(in the rows, 128 means zero)
Each run below is a few steps of one of 8 hidden systems, one row a step.
E, run 1:
[[206 136 201  98 108  86 121 102 104 121 143 146 131 108 173 134  98 128]
 [105  89 133  74 114 114 148 156 171 107 126 109 104 174 169 186 181 131]
 [115  78  98  97 119 219 131 128 160 151 129 110 126 131  63 133 116 168]
 [134 130  83 149 132 135 155 126  87 163 178 137 209 111 144  59  95 151]
 [141 158 201 145 167  96 156 100  94 150 105 198 165 119 158 148 135 155]
 [107 116 211 107  80  93 156 173 167 104 141 128  71 116 131 143 145 152]
 [ 47  77  83 110 128 156 163 148 152 147 155 126  77 137  81 126 153  95]
 [137 107  87 133 146 151 138  99 111 191 105 153 127  92 109  46  61 115]
 [123 168 129 157 129  58 143 142 102 145  62 147 166 112 210  90 103 138]
 [ 89 173 197 163 123 100 121 167 163 114  52 124 105 141 101 171 166 150]]
N, run 2 (10 x 18):
[[106 142  89 140 145  92 140 112  80 126 154 135 156 138 152 137 148  69]
 [136 148 132 139 130 109  73 121 109 148  93  91 159 114 132 188 111 154]
 [149 125 121 102 112 138 130 190 162  87 138  82 147 147 121 119 136 159]
 [136 129 124 135 181 186 157 115 134 110 128 184 136 149  94 124 145 147]
 [143 130 158 121 196  73 131 125 112 164 145 141 116 123 105 121 136  76]
 [108 143 156 131 100  81 123 125  99 101 136 126 127 129 166 197 152 118]
 [150  96 138 106 109 151 104 136 135 122 153 111 124  98 132 173  96 201]
 [117  81 104  84 133 163 179 155 144 148 159 133 152 144 126  94 135 154]
 [109 134 159 137 167 121 167 107 123 189  86 180 153 133 125 103 135 130]
 [119 147 202 133 104  62 132 151 141 142 102 122  89 114 124 118 130  99]]
K, run 3:
[[133 144 146  97 105 175 192 102  86  98  96 187 182 153 132 124 144 122]
 [ 82 127 162 165  90  96 134 129 101 183 135 141 117  63 120 111  84 155]
 [ 68  93  80 115 134 114 176 165 124  92 168 149  99 133 162 146 155 120]
 [149  96  83  96 111 178 102  99  96 100 102 131  97  89 115 161  68 130]
 [131 114  91 105  95 113 148 170 150 139 125  87 117 131 128  35 108  79]
 [143 156 155 137 105 161 160 102 138  64  91 192  85 146 121 105 137 101]
 [123 159 140 194 134  93 110 170 128 105 145 129  88  76 105  95  90 152]
 [125 134 103 133 169 132 141 150 114  64 206 137 112 145  89 145 166  88]
 [185 126 123 127 109 152  63  78 123 112 174 102 102 118 100 163 104 103]
 [151 131 105 142 129 108  89 134 201 145 137  68 107 183 130  92 154  75]]
F, run 4, 10 rows:
[[118 122 137 122 149 110  91 151 127 134 117  96 111 111 100 188 123 142]
 [149 112 129  96 147 145 158 162 126  86 146 144 122 120 112 116 122 144]
 [135 141 131 134 105 158 145  96  96 142 128 151 175 126 122 111 116 135]
 [144 138 144 129 143  94 108 122 139 169 141 103 161 150 140 129 145 115]
 [119 125 139 137 154 126 122 141 150 118 115 140 111 131 137 172 140 167]
 [128 111 152 109 123 125 149 146 112 135 138 137 119  91 112 121  98 151]
 [134 119 122 125 134 131 159 119 127 145 153 153 149 140 150  89 130 126]
 [121 135 131 147 123 110 112 100 127 162 113 134 136 130 160 143 125 132]
 [121 115 139 122 136  88 124 161 154 135 120 113  97 122 144 132 129 130]
 [114 111 122 127 122 149 150 132 144 119 119 157  91 118 128 115 115 141]]
Y, run 5 (10 x 18):
[[113 147 179 129 132  83 146 169 139 140 101 122 122 124 107 109 138 113]
 [ 90 147 139 184 119 113 134 143 132 114 169 143  96 111 107 118 132 130]
 [126 106 102 137 119 129 110 108  95 140 179 127 116  85 126 141  88 132]
 [165  92  88  86 127 138 106  95 135 129 149 107 118 149 159 147 127  97]
 [147 129 109  90 113 145 115 134 151 112  51 101 127 162 132 130 130 103]
 [136 169 172 143 118 107 136 160 153 144  86 106 152 148 105  78 138 114]
 [113 180 161 206 146 106 126 127 115 126 150 156 130 115  93 111 136 123]
 [133 126 137 143 142 121 106 109  78 116 199 142 122  82 109 180 108 137]
 [155  81  86  84 129 171 102 104 131 104 184 108 121 143 135 187 131 133]
 [167 106  82  77 117 185 117 127 159 118  69 100 156 165 143 122 116 146]]
D, run 6 (10 x 18):
[[141 150 151 137 191 104 136 148 110 111 169 140 133 133  82 131 151 103]
 [167 166 173 137 129 164 142 120 123  86 129 161 154 141  93 118 137 144]
 [138 135 162 135 160 152 141 121 140 183 138 137 183 143  90 110 143 160]
 [157 125 134 136 204 141 127 128 134 133 123 167 143 127 132 146 127 185]
 [125 118 146 100 144 137 164 165  99 118 123 146 175 114 132 155 125 191]
 [103  97 184 110 136 131 158 145 150 148 140 157 107 116 120 163 140 186]
 [108  98 132 107 109 176 148 116 161 136  91 158 118 139 156 161 134 191]
 [ 83  85 114  95 134 117 147 150 152 181  77 121 121 130 162 153 130 159]
 [ 99  99 118 112 115  92 129 161 149 123  72 130  72 101 185 152 103 160]
 [ 87  93 113 105  47 115 126 148 132 136 103  99 100  94 163 141  95 145]]
N, run 7:
[[134 137 179 131 137 119 119  96 115 159 154 134 147 133 110 170 147 127]
 [120 104 143 119 129  99 122 150 160 136 161 108 111 133 154 155 144 156]
 [116  95 121 103 133 147 159 141 129 122 120 158 119 116 150 143 117 171]
 [131 109 158  98 130 126 162 133 110 165 127 145 140 106 114  97 107 133]
 [102 132 171 133  93 117 153 116 140 159 129 140 130 140 128 119 148 116]
 [123 119 155 142 106 118 120 116 168 144 124 140  81 121 146 124 118 143]
 [116 100 104 122  97 128 142 133 139 121 138 135  84 110 150 102 104 121]
 [121 118  99 132  95 147 133  96 111 151 116 141 135 114 139 102  97 118]
 [123 139 113 148  96 121 115 126 139 167 107 101 144 131 123  85 111 112]
 [125 154 107 160 103 139 112 129 163 113  87 116 113 149 127 101 131 113]]
C, run 8:
[[102 112 126 144 181 125 116 147 188 194 122 102 115 153  80 114 153 121]
 [185 150 121 156 132 142 107  58 122 112 156 166 114 138 141  97 112  83]
 [105 145  96 125 109 110 125 159  58 124 139  85 185  98 105 141 111 113]
 [148 122 149  89 152 126 118 129 156 112 110 113 144 180 143 196 178 133]
 [144 108 135 142  83 180 108 121 178 132 160 114 107 119 111 113 105 184]
 [128 114  75 147 204 118 120 121 125 194 135 130 147 123 120  93 110 118]
 [181 167 145 139 132 113 128  99  73  90 129 166 168 119 169 136 112 125]
 [ 84 133 153 127 117 118 133 178 107 119 136 104 148 105  94 190 137 175]
 [128  85 142 114 168 136 127 118 187 137 161 146  74 152 139 162 158 144]
 [129 101  83 143  98 151 142 113 125 131 163 151 109  95 157  75  78 148]]
H, run 9, 10 rows:
[[122 124 170 154 156 143 131  99 167 168  95 180 103 126 137 136 127 182]
 [143 130 102 159 140 122 107 154 116  95 139 137 111  77 152 132  75 191]
 [ 81  98  95  96 143 104 174 171  80 121 145 142 129  93 138 140 116 130]
 [156 102 164  70  89 126 179 118 110 113 161 158 131 130 159 112 127 115]
 [116 107 140 112  54 144 143 131 181 143  91 117  95 140 147  90 117 135]
 [155 113  93 129 165 128 116 115 171 154  68 146  85 127 155  81  94 120]
 [141 169  85 172 145  81 122 147 105  93 102 138 131 115 171  85 103 108]
 [ 87 149 139 148 143  61 155 153 104 103 147 148  89 120 128 130 154  68]
 [149 117 147 108 104 108 126 131 151  89 203 110  80 148 117 124 155  69]
 [128 106  94 101  85 152 101 122 170 140 126  62 108 168  97 118 143  63]]
D, run 10 (10 x 18):
[[131 111 153 127 136 124 124  80 125 123 153 172 101 134 167 195 145 134]
 [ 93 131 118 111  95 144 135 149 144 105 101 100 154 174 134 178 174 133]
 [101 114 139 119 151 119 131 165 181 155  72 116  75 132  90 112 134 114]
 [157 124 108 128 111 132 127 131 144 130  73 139 117 106 168  69  69 152]
 [109 109 110 134 113  80 119 123  87 183 159 110 151  84 163 128  88 138]
 [130 109 115 123 113 112 102 117 118  82 187 121  79 115 153 196 133 117]
 [ 90 124 105 108  72 165 147 129 133  90 139 109 121 169 100 145 169  79]
 [122 136 133 134 143 122 132 115 174 161  81 132  90 172 102  82 153  52]
 [173 177 105 165 139  99  97 130 134 130  60 116 152 131 160  67  92 115]
 [153 143 119 148 142  77  91 156  85 151 168  82 162  73 113 109  77 137]]
H, run 11 (10 x 18):
[[130  87 122  94 125 137 106 108 106 109 165 128  81  99 117 202 115 120]
 [152 104 123  61 106 137 139 178 137 122 124  75 168 142 126 118 123 143]
 [123 126 127 118 118 191 160  84 139 154  79 171 149 159 117 106 137 127]
 [158 158 160 175 138 102 104 113 138 166 103 142 135 101 145  88  87 163]
 [ 81 128  85 173 159  94 127 159 125 111 140 143 105 110 171 159 131 163]
 [140 114 137  86 134 109 145 145  71  70 165 143 105  95 121 163 115 102]
 [119 100 144  76  73 137 175 165 149 126 163 102 138 151 119  92 146 118]
 [142  99 123 107  99 176 127  66 171 174  99 140 106 157 130  99 121 107]
 [166 157 108 160 143 101  83 125 156 155  58 109 138 128 168  91  90 140]
 [ 96 167  94 185 187  91 131 152 109  93  93 161 118 127 147 144 141 119]]
K, run 12:
[[115 143 177 148  77  96 159 107  81 144 114 180 111  67 146  92  77 125]
 [ 34 128  79 164 104  97 162 180 110  87 159 137  89 104 146 134 142 122]
 [127  80  89  81 129 177 123 137 104  66 142 139  61  88  88 174  94 119]
 [168 102  66 108  89 146 118 141 145 113 160  90 108 119 125  42  80  92]
 [154 159 128 146 118 142 140  97 156  89  91 164  74 165 114  66 139  43]
 [155 189 179 192 121  85 100 164 146  62 113 133  75 104 117 106 113 131]
 [121 164 121 179 178 136 120 176 135  64 203 119 120 136  54 140 168 131]
 [199 116 145 123 165 148  78  80 124 117 231 118 114 130  76 171 130 104]
 [179 136  99 152 127 106  49  85 182 160 169  59 137 182 149 131 152  76]
 [173 159 165 128 165 119  75 107 202 140  46  96 120 205 125 165 179  98]]
E, run 13:
[[121 156 135 126 110 100 125 163 134 123  64  99  93 121  84  79 115  56]
 [102 164  79 187 107 124  93 100 155 131  81 111 102 158 135 107 137  73]
 [142 162  99 184 156  93  45 122 132 141  94  86 113 110 119 148 101 117]
 [170 179  98 163 167  90  78 157 125  51 119 103 114 139 132 145 132  98]
 [169 156 117 120 119 142  72 100 110  63 122  98 119 151  95 195 146  69]
 [199 126  94 106 126 139  62  98 152 113 168  64 136 169 127 146 137  81]
 [193 112  65 109 157 167  75  82 126 104 152 111 160 160 166 185 126 143]
 [209 122 134  74 141 155 100 126 105 101 154  98 200 141 139 182 121 177]
 [174 122 153  86 123 172 148 122 127  90 194 129 199 178 135 169 174 166]
 [151  81 169  79 114 187 152  85 121 150 227 146 167 142 113 172 147 173]]
Y, run 14 (10 x 18):
[[152 105  76  99 175 164 143 144 122  92 201 125 158 156 114 128 150 124]
 [149 122 118  91  87 204 158  93 107 102  82 164 171 141 139 134 115 156]
 [132 121 187 107 150 122 138 120 168 207  88 129 169 163 127 132 155 159]
 [106 148 144 172 193 111 148 169 161 106 100 177  97 127 131 124 144 173]
 [ 76 119 124 140 128  97 170 175  73 128 175 147 155  76 140 138 112 174]
 [104  64 103 100 132 160 168  96 130 152 206 167 100 126 136 129 133 122]
 [124  74  97  86  95 149 130 105 149 139  74 141  87 121 193 149  96 151]
 [106 106 116  95 131  81 143 174 176 183  70  87 123 155 165  93 138 106]
 [ 90 162 133 170 125  87 166 168 141 112  85 156  87 123 131  48 128  83]
 [ 76 148 163 169  80  66 135 127  82 153 165 133 104  73 120 118 107  97]]
C, run 15, 10 rows:
[[115 147 127 127 166 108 127 175 126 111 113 104 132 135  82 136 149 105]
 [150 124 157 110 112 166 135  88 144 111 153 145 117 160 106 144 156 102]
 [112 114  98 136  92 120 116 134 137 161 165  84 142 126 125 103 119 119]
 [151 134  87 123 158 130 101 108 135 134  89 118 150 159 157 141 131 113]
 [177 145 154 118 113 143 109 136 120 110 114 114 150 112 110 124  97 154]
 [118 136 138 145 178 134 127 142 140 156 147 124 153 142  80 134 154 142]
 [151 130 141 145 132 136 114  75 119 134 183 151 125 133 139 149 134 122]
 [110 115  80 133 120 113 117 149  98 123 165 100 147 105 148 151 111 145]
 [148 102 110  91 157 138 130 135 135 120 103 135 137 141 164 166 129 159]
 [145 118 154 128 119 146 141 142 150 137 129 145 128 107 135 101  97 193]]
F, run 16, 10 rows:
[[154 148 112 127 159 194 123  81 113  99  93 162 179 172 126 179 155 149]
 [166 159 187 121 116  90  92 154 103 144 129  77 179 102 102 148 107 154]
 [129 124 162 117 189 154 171 159 161 125 150 155 156 165  99 133 179 169]
 [151 126 172 137 125 154 119  77  86 156 159 169 159  86 123 165  93 189]
 [123 116 141 109 164  62 162 166 109 178 174 120 190 125 165 111 139 147]
 [126 111 169 114 137 132 154  92 140 150  84 190 125 139 190 173 139 180]
 [121 106 176 126  92  78 135 164 151 183 135 111 118  82 163  91  85 184]
 [ 99  90 118 134 174 126 178 129 174 183 127 182  95 137 156  70 132 142]
 [125 127 129 171 111  87 114  79 117 164 127 170  77  83 187 106  77 122]
 [ 63 113 102 138 116  51 154 167 147 148 129 119  73 124 176  95 141  79]]

Which system made each of these runs?
run 17:
[[ 61 153 182 176  78 120 134  74 131 142 103 172  72 128 117 163 156  97]
 [171  94 135 118  71  98  78 110 169 137 156 101  52  95 175 114  74 125]]
 => N
run 18 (2 x 18):
[[130 115 137 120 110 103 121 158 151  91 139 117  65 112 140 140 119 126]
 [140 130  81 144 138 171 117 141 150  91 134 121 118 138 105 114 123 135]]
 => K
run 19:
[[133 142  96 121 132 150 126 124 145 181  65  98 207 173 129  92 137 129]
 [136 181 158 191 170 128 114  76 118 148  78 184 149 135 131 142 134 143]]
 => H
run 20 (2 x 18):
[[124 133 159 149 112 111 136 129 133 196 134 127 175 112 146  92 107 179]
 [137 104 116 134 166 130  92 109 124 138 153 136 113 104 144 190 110 175]]
 => D
run 21 (2 x 18):
[[128 134  99 156  63 210 132 139 151  65 167 120 116 127  89 103 118 162]
 [169 127 110 141 123 149  96  69 114 209 132 114 206 124 142 103  88 156]]
 => Y
run 22, 2 rows:
[[111 119 193 145  66 128 139 129 142  96 218 140 103 114 136 169 145 179]
 [ 97  88  43 163 179 161  89 107 159 158 174 122  93 129 118 155 127 143]]
 => K
run 23 (2 x 18):
[[135 166 121 174 182  74 106 143 135 142 112 119 142 143 137 119 145 109]
 [130 149 129 124 140 106 101 159 116  68  97 109 105 126 116 186 136 116]]
 => N
run 24, 2 rows:
[[ 81 154 119 163 145  96 132 125 116 165 127 120 165 157 125 140 171  95]
 [147 122 163 116 154 131 144 135 108 100 134 168  80  91  87 123 101 117]]
 => Y
run 25 (2 x 18):
[[ 95 142 109 201  84 145 112 134 163 145 172 107 142 125 130 107 129 177]
 [138 108  87 122 196 118  91  91 105 170 108 135 118 117 132 167 110 106]]
 => C
run 26 (2 x 18):
[[ 95 156 198 152 134  54 146 159 130 156  84 147 101 105 130 118 133 118]
 [ 82 150 149 160 120 114 139 137 140  72 121 160  44 129 101 146 157  83]]
 => C
run 27 (2 x 18):
[[120 126 107 139 144 166 112 164 137 143 167  76 162 124  41 119 127 149]
 [205 148 117 154 134 166 125  84 123 104 164 166 166 136 154  82 102 155]]
 => Y
run 28 (2 x 18):
[[141 157 172 129 108 163 149 133 123 145  71 136 167 120  73  76 104 141]
 [173 111 151 142 173 113 114 110 158 204 156 140 143 115 148  90  97 176]]
 => D
run 29, 2 rows:
[[112 149 139 134 142 100 152 149 123 114 136 133 132 152 111 119 164  82]
 [112 127 140 117  72 144 128 103 132 115 131 123 110 144 122 155 145  99]]
 => C
run 30 (2 x 18):
[[132 127 180 118 118 102 119 142 171 138 110 112  83 137 110 130 139 107]
 [137 122 130 137 101 136 143 114 137  82 157 165  87 127 164 127 127 135]]
 => N
run 31:
[[ 98  73 142  93 120 103 173 115 144 168 143 167  71 121 168 117 129 110]
 [ 97 142 117 144  76 115 119  99 132 113  72 138 116 145 197 171 140 125]]
 => D
run 32 (2 x 18):
[[140 184 126 136 134 114 162 124  82  91  85 159 218 166 180 130 158 122]
 [111 139 216 124  77 126 104 133 135 141 103 102 123 107  90 205 132 173]]
 => C
run 33:
[[121 136 148  84  89 139 112 102 101 172  34  94 179 141 115 172 127 107]
 [ 84 108 181 105  78 118 181 178 173 178  96 120 146 138 147  97 138 186]]
 => K
run 34:
[[162 145  63  99 182 105 142 195  99  86 109  94 179 140 122  77 120  93]
 [ 92 169 153 158 106 132 175  83  94 130 147 177 152 158 104 103 172  54]]
 => H
